[[-0.46 -0.12 -0.06  1.23  0.92 -5.83  0.06  0.13 -0.09  1.29  0.74  2.32
   2.03 -2.07 -0.08 -1.92]
 [ 0.10  0.15  0.05  1.81 -1.31  1.75 -0.01 -0.21 -0.41 -2.06  1.03 -3.74
  -3.12  0.43  0.12  0.57]
 [-0.17  0.21 -0.06 -1.38  0.91 -1.67  0.11  0.38  6.98 -0.62 -0.78 -1.66
  -1.23 -1.30  0.18 -0.35]
 [-0.28 -0.04 -0.04  0.50  0.64 -3.48  0.05  0.12  0.83  0.66  0.31  1.11
   1.00 -1.32 -0.02 -1.12]
 [-0.32 -0.11  0.02  4.30 -0.93 -3.90 -0.01 -0.30 -4.87 -0.38  2.50 -0.39
  -0.30 -1.16 -0.08 -1.41]
 [ 0.22  0.00 -0.01 -2.56  0.56  2.43 -0.02  0.13  1.46  0.68 -1.49  1.18
   0.94  0.91 -0.01  0.83]]
|
[[-1.92 -0.46 -0.12 -0.06  1.23  0.92 -5.83  0.06  0.13 -0.09  1.29  0.74
   2.32  2.03 -2.07 -0.08]
 [ 0.57  0.10  0.15  0.05  1.81 -1.31  1.75 -0.01 -0.21 -0.41 -2.06  1.03
  -3.74 -3.12  0.43  0.12]
 [-0.35 -0.17  0.21 -0.06 -1.38  0.91 -1.67  0.11  0.38  6.98 -0.62 -0.78
  -1.66 -1.23 -1.30  0.18]
 [-1.12 -0.28 -0.04 -0.04  0.50  0.64 -3.48  0.05  0.12  0.83  0.66  0.31
   1.11  1.00 -1.32 -0.02]
 [-1.41 -0.32 -0.11  0.02  4.30 -0.93 -3.90 -0.01 -0.30 -4.87 -0.38  2.50
  -0.39 -0.30 -1.16 -0.08]
 [ 0.83  0.22  0.00 -0.01 -2.56  0.56  2.43 -0.02  0.13  1.46  0.68 -1.49
   1.18  0.94  0.91 -0.01]]

[[-0.78 -2.07  0.08  0.01  4.14 -2.40]
 [ 0.58 -7.06  0.02 -0.07 -2.93  1.32]]
|
[[-2.40 -0.78 -2.07  0.08  0.01  4.14]
 [ 1.32  0.58 -7.06  0.02 -0.07 -2.93]]

[[ 2.71  2.87 -4.50  2.28 -2.67 -4.80]
 [-0.38 -3.39  5.01 -3.61  4.09  6.38]
 [-1.97 -1.10  5.91 -3.08  3.60  1.97]
 [ 1.41  1.71 -2.17 -0.51 -1.76 -3.60]
 [ 1.95  0.60  3.57  0.25  0.61 -1.66]
 [-1.88 -0.74 -1.51 -0.34 -1.58  0.88]]
|
[[-4.80  2.71  2.87 -4.50  2.28 -2.67]
 [ 6.38 -0.38 -3.39  5.01 -3.61  4.09]
 [ 1.97 -1.97 -1.10  5.91 -3.08  3.60]
 [-3.60  1.41  1.71 -2.17 -0.51 -1.76]
 [-1.66  1.95  0.60  3.57  0.25  0.61]
 [ 0.88 -1.88 -0.74 -1.51 -0.34 -1.58]]

[[-0.15 -0.19 -0.22 -0.40  0.08 -0.54  0.13 -0.34 -0.65 -0.04  0.10 -0.01
  -0.15 -0.18 -0.13]
 [ 8.76  1.97 -1.55 -4.39  5.91 -4.98  6.23 -6.67  2.80 -8.34  1.20  0.53
  -6.06 -2.22 -0.11]]
|
[[-0.13 -0.15 -0.19 -0.22 -0.40  0.08 -0.54  0.13 -0.34 -0.65 -0.04  0.10
  -0.01 -0.15 -0.18]
 [-0.11  8.76  1.97 -1.55 -4.39  5.91 -4.98  6.23 -6.67  2.80 -8.34  1.20
   0.53 -6.06 -2.22]]

[[-0.12  0.00  0.17  0.20 -0.17  0.20 -0.09  0.07  0.06  0.03]
 [ 0.31 -0.29 -0.66 -0.05  0.78  0.58  0.25  0.29  0.54  0.04]
 [-0.57  0.13  0.52 -0.15 -0.35 -0.56 -0.29 -0.22 -0.35  0.24]
 [ 1.01 -0.47 -2.68  0.87 -3.05  2.04  6.78  0.35 -1.29  4.65]
 [ 0.19  0.16 -0.56  0.07  0.60  0.13  0.28  0.06  0.04 -0.33]
 [-2.34  5.54 -3.14  1.27  0.52 -0.95  0.37  0.68  4.26 -2.30]
 [-0.28 -0.07  0.18 -0.22 -0.06 -0.19  0.20  0.82  0.27 -0.29]
 [ 3.24 -0.26  0.96 -4.91 -2.16 -1.55  0.93  0.67  2.10  0.70]]
|
[[ 0.03 -0.12  0.00  0.17  0.20 -0.17  0.20 -0.09  0.07  0.06]
 [ 0.04  0.31 -0.29 -0.66 -0.05  0.78  0.58  0.25  0.29  0.54]
 [ 0.24 -0.57  0.13  0.52 -0.15 -0.35 -0.56 -0.29 -0.22 -0.35]
 [ 4.65  1.01 -0.47 -2.68  0.87 -3.05  2.04  6.78  0.35 -1.29]
 [-0.33  0.19  0.16 -0.56  0.07  0.60  0.13  0.28  0.06  0.04]
 [-2.30 -2.34  5.54 -3.14  1.27  0.52 -0.95  0.37  0.68  4.26]
 [-0.29 -0.28 -0.07  0.18 -0.22 -0.06 -0.19  0.20  0.82  0.27]
 [ 0.70  3.24 -0.26  0.96 -4.91 -2.16 -1.55  0.93  0.67  2.10]]

[[-2.15  2.19]
 [ 1.87 -1.89]
 [ 8.47 -8.59]
 [ 0.37 -0.40]
 [ 5.61 -5.66]
 [-3.71  3.51]
 [-7.76  7.79]
 [-8.53  8.69]
 [-8.62  8.64]]
|
[[ 2.19 -2.15]
 [-1.89  1.87]
 [-8.59  8.47]
 [-0.40  0.37]
 [-5.66  5.61]
 [ 3.51 -3.71]
 [ 7.79 -7.76]
 [ 8.69 -8.53]
 [ 8.64 -8.62]]

[[ 3.78  7.02  7.22 -0.88  3.22]
 [-0.64 -1.21  1.69  1.11  1.49]
 [-0.80 -2.00  1.66  1.63  1.84]
 [-0.46 -0.82  1.65  1.17  1.60]]
|
[[ 3.22  3.78  7.02  7.22 -0.88]
 [ 1.49 -0.64 -1.21  1.69  1.11]
 [ 1.84 -0.80 -2.00  1.66  1.63]
 [ 1.60 -0.46 -0.82  1.65  1.17]]
